One vector is turned by the same rotation once a tick. Each row is the vector after some number of ticks, and that number follows the row.
The counts run from 0 to 455.
[143  99 122 130 130 123 154 101  84 156 133 103 155 149  67 155 103 109
 125 162  75 122 115  95 153 150 118 114  71 129 138 127 120 157 111 121
 117 162 142 138 124 175 136  79 138 134 135 148 103 106 126 194] : 203
[156 150 132 136 138 132 114 136 138 112 110 110 112 178 125 105 158 147
 113  74 133 102  98 132 133  49 183 119 153 137 111 146 145 117  92 107
 155 127 188 126 128  95 112 141 119  91  82 121 134 162 143  98] : 190
[145 174  56 154 149 128 105 126 137 165 100 160 137 124 133 135 121 152
 191 140 137 101 188 137  84 108 145 124 119 135 144 134 113 117 117 117
 117 114 116 143 106  99 151 136 116 128 134 113 162 191 133  92] : 218
[101 145 155 144 122 121 140 146 122  84 171 148 109  88 134 116  95 109
 126 135 146 113 113 105 132  98 138 135 175 127 134 104  94 111 128 144
  78 192  86 125 202 155  99 141 128 185 110 119 126 138 152  91] : 234
[109  93 118 115 128  93 115 131 156 179  92 137  98 127  79 148 119 142
 103 144 127 164  97 128  84 163  89 109 103 106 160  94 108  95 154 130
  98 127 125 151 128 135 139 111 158 141 120 118 128  65 131 182] : 49
[ 95 123 151 111 171 159 165  98 132 182 170 126 167 183 121 132 134 150
 138 147 135 120 142 109 136 164  93 112  62 108 151 122  73 122 120 140
  96 148 130 141 121 140 160 139 127  83 164 126 135 127 130 151] : 394
[141 201 172 150 128 173 132 140 113 146 166 135 145 137 144 116 149  93
 153 143 128 126 122 120 125 110 124 146 144 190  76 143 172 178 110 109
 174 162 115 117 124 111 135 168 130 132 167 143  84 113 111 103] : 319
[117 147 119 141 128 170 128  96  94 198 141 128 155  87  95 161 122 102
 166 152 123 141 144 126 164 152 115 137 135 100 106 137 157 107 117 191
 129 159 128 171 139 129 107 108 115 156 118 105  90 124 118 115] : 68
[135 141 126 126 153 118 137 137 142 105 102 132 141 139 210 124 114 167
 110  95 171 166 142 136 127 152 138 144 206 117 128 148 126 133 139 121
 112  90 130 125 149  79  86 145 124  98 111 116 110 156 160 107] : 417
[121 125 127 137  79  76 154 150 120 112 120 145 102 124 123  81 118 169
 114  86 135 130 131 135 152  75 144 108 151 129 143 116 107 124 125  59
  97 160 127 119 183 151 102 134 163 134 131 154 105 134 151 159] : 426
[ 94 156 202 138 163 165 157 103 107 139 185 116 163 123 127 115 151  86
 130 151 120 122 139 148 142  99 124 152 115 138  91 167 145 170 113 132
 144 169 129 128  99 112 114 156 115 136 139 131  96 126 114 124] : 321
[137 135 138 103 117 150 101 103 127 106 159 125 108 156  80 110 141  92
 127 124  64 105  77 121  92 116  93 142  66 116  80 142 138 112 127 105
 140 171 130 123  88 163 155 149 125 139 123 137 165 107 128 132] : 57
[151 128  74 151  95 125 113 128 106  73 100 129 106 135 124  92 125 145
 117  91 121 145 119  92 141 113 132 109 126 101 142 150 173 137 173  85
 135 153 143  79 112 178 129 116 132 141 107 175 155 144 154 104] : 117
[129 129 147 158  67 148  91 127 144 148 104 152 101  73  91 135 139 115
 153 122 125 133 156 152 116 103 170 145 156 158 130 142 171  81 129 150
 157 117 141 128 105 129  96 151 114 185 100 142 126 135 110 148] : 124
[142  85 124  99  88  78 120 101 143  73 117 140 142  75 118 132 119 101
 150 130  93 125 153 195 132 111 152 146 148 156 114 155 169 128 133 131
 136  78 149 114 123 133 120 104 161 152 147 137 104 112 123 156] : 32
[140  88 106 160 118 125 115 169 128 126  86 108 112 111 117 134 149 153
 112 109 165 112 155 119 119  84 132 113 104 173 162  92 126 158 162  96
 131  96 138 105 116  89 146  94 136 145 152 187 109 163  87 145] : 273
[151 129 137 109 157 152 145 164 157 115 203 117 128 133 120 136 134  85
 128 136  90  59 124 121  92 130 113 107  72 150 134 131  99 133 104 107
 133 139  80 112 112 171 162 116 132 134 146 140 165 144 114 131] : 147
[123 133 133 130 158 129 130 107 157  93 101 136 137 133 135 149  88 134
  82 125 137 135 139 140 122 129 169 149 194 101 169 129  80 120 143 138
  98 131 130 143 128 126  71 128  99 165  38 107 121 147 174 149] : 42
[146 135  88 118 103 150 106 111 116 170  92  74  85 113  57 172 127 110
 120 141 103 143 118 140 157 139 145 157 128  84 117 124 133 119 103 152
 153 109 144 164 103 115 125 105 102 144  66 106 121 133 132 127] : 441
[147 124 137 121 111  84 168 166 125 106 139 121  95 131 121  84 143 135
  91  66 107 111 119 109 115  85 113  98 121 142 111 137 116 149 131  43
 105 147 113 108 150 159 129 122 180 136 115 171 132 146 134 150] : 428
[120  97 126 170 158 182 125 127 135 100 118 112 134 121 119 145 149 102
 117 156 141  88 111  97  89 131 123 129  61 153 152 136 139 137 173 144
 141 105 135 100  65 124 149 111 108 153 144 155 187 142  99 140] : 211
[122 159  81 130 162 176 117 131 103 161 148  93 129 127 153 165 153 124
 156 156 174 142 129 145 120 164 121 151 126 113 128 108  99 165 144 143
 146 103 111 155  74  98 175 139 139 108 150 124 152 136 140  76] : 156
[150 119  91  60  97  72 112 132 155 109 166 122 127 100 147 110 110 128
 157 126 141  97 158 157 150 138 131  83 147 152 142 138 151 160 102 133
 134 101  92 116 183 166 146  95 113 109 141 123 131 131 116  63] : 89
[140 131 153 104  82 122  99 125 144 124 130 135  94 139 106 104 175 117
 105 110 173 133 126 111 125 132 190  95 158 158 164 141 144 135 140 141
 154 103 142  86 109 186 102 148  93 117  66 138 154 124 150 104] : 435
[163 104 128 107  81  86  97 115 157  69 120 132 139  83 135 146 112 116
 149 120 108 127 148 186 121 116 164 156 172 189 111 136 156 130 136 126
 138  85 149 119 130 136 119 103 147 162 131 139 101 123 128 159] : 33
[ 94 115  71 116 154 159 125 106  98 155 136  98 129 100 136 164 136 128
 161 143 142 141 120 175 148 129 121 174 118  70  99 115 123 133 141 161
 120 113 138 182  98  96 153 105 136 133 162 115 131 129 137  84] : 158
[ 92  61 150  70  93  97 121 111 141  66 148 101 122 144 135 101 129 117
 113 136 105  98  96 180 169 105 140 131  99 103 133 135 119 124 129 105
 151 108 143 120 106 153 141 149 105 100 166 118 169 107 139 133] : 341
[149 162 141 142 105 139 109 117 127 128 165 164 152 113 140 103 144 114
 180 104 138 141 115 137 140  97 123 121 151 188  73 137 212 123 119 129
 159 165 134 106 147 147 125 135 146 130 172 140  91 121 111  89] : 317
[ 95 102 121 139 105 165  84  94 141 121  96 142 128 112 107 152 122 120
 151 170 150 101 144 123 118 125 149 162  98 134 169 103 109  88 149 178
 134 106 131 148 105 125 137 148  60 167 133 116 173 149 100 122] : 214
[143 173 122 182 189 154 113 140 122 140 131 127 114 129  96 132 151 114
 148 148 131 116  89 139 127  70 163 114 141 135 130 104 164 159 113 122
 156 201 129 108  97 114 119  99 131 152 116 113  99 136 148  73] : 382
[113 138 108 103  70 105 128 106 156 116 103 167 109 111  74 104  90 132
 133 125  75 106 163 123 108 112 104 129  94 106 144 147 136  78 120 142
 104 132 119 119 174 151 119 159 111 152  73 121 152 138 113 154] : 369
[ 96 126 113 102 141 144 130 143 107 172 138  96  95 154 115 112 179 133
 120 106 133 148  89 161 145 104  97 131  89  56  95 131 135 144 129  91
 152 151 145 152  82 120 146 143 123  93 149 129 142  98 132  96] : 248
[135 130 114 147 168 120 132 110 146 102  99 129 134 131 145 140  97 152
  96 121 162 125 136 111 108 126 172 115 180 101 178 124  98 114 143 146
  89 127 149 128 143 129  88 112 120 155  54 110 138 156 184 125] : 43
[128 130  94 122 117 120  65 115 154 152  92 168 124 113 127 153 138 147
 176 134 165 115 183 129  97 106 152 142 118 142 163 100 108 103 135 152
 120 118 105 155  96 131 127 112  78 169 133 123 136 183 116  78] : 216
[101 102 152 172 155 150 199 171  75 165 159  93 135  91 123 154 157 100
 110 130 118 106 122 121 184 105 143 137 109 103 107 132 117 145 115 114
 136 145 129 165 122 115 100  96 137 126 165 144 112 146 114 157] : 11
[144 106 113  96  80  83 123  98 100 149 110 111 134  96 125 166 115 116
 143 146 114 146 147 150 156 162 175 165 181 135  97 141 102 131 117 139
 108  92 112 184 113 158  91 111 108 151 101 106 115 144 159 146] : 351
[136 140 163 135 173 138 150 162 136 107 143 121 135  99 175 132 116 125
 100 113 167 117 152  92 156 106 125 117 156 115 143 120 144 139 115 153
 136 137  91 113 180 108  85  99  89 128  96 109  93 173 104  74] : 326
[158 136  95 165 104 126 109 158 107  88  85 115  74 123  97 104 146 108
 111 136  91 140 104 102 112 133 106 138 103 121 113 139 168 157 161  84
 165 127 109  69  86 130 141 134 131 153 103 157 160 121 121 131] : 119
[153 147 145 130 161 120 120 130 129 122  96 106 102 181 122 109 166 137
  89  88 124 110 103 121 120  57 161 118 123 135  99 140 143 133 100 118
 152 124 169 108 110  83 117 139 118  85  89 107 129 167 140  96] : 191
[ 91 125 137 113  73 156 125 141 133 185 113  88  96 110  84 120 149 115
 117 124 133 124  97 189 131 105 132 125 145 146 106 146 117 161 107  87
 159 105 169 149 105 100 125 159 126 151 117 149 121  78 109 171] : 185
[137 140 162 115 109 143 120 125 109 119 156 103 118 119 134 166 128 106
 124 137 142 181 110 136 197 168 127 158 174 101  99 101 165 118 114 185
 169 140 133 123 157 144 119 125 125  97 128 109  73  86 133 104] : 5
[148 133 132 145 156 131 173 125  84 121 119  75 161 150 148 129 118 119
 101 134 123 123 143  64 168 165 108 121 108 127 123 156 135 213 135 100
 135 126 117 111 116 117 113  98  83 119 105 148  93 154 122 140] : 265
[101 136 142  96 138 143 147 100 113 136 137 104 159 125 174 125 106 119
 138 151 117 103 125 176 134 142 120 180 154 127  73 181  97 158 114 110
 118  82 126 184 124  82 104 159  76 133 109 106 146 142 136 129] : 413
[ 98 106 125 115  89 142 126 134 132 115 131 101  78 131 122 131 142 129
 116  96 110 150  99 182 174  96 126 172 121  41  94 118 137  78 112 121
 169 138 144 151 107 110 128 154 120  93 145 123 131 109 132 110] : 250
[137  96 129 154  97 136 128 110 135 101 135 135 162 151 118 139  75 132
 139 132 103 117 108 123 171 143 155 109 124 134 181 122 137 115 126  99
 152 169 131 115 107 216  99  83  85 167 135 149 129 117 151 181] : 206
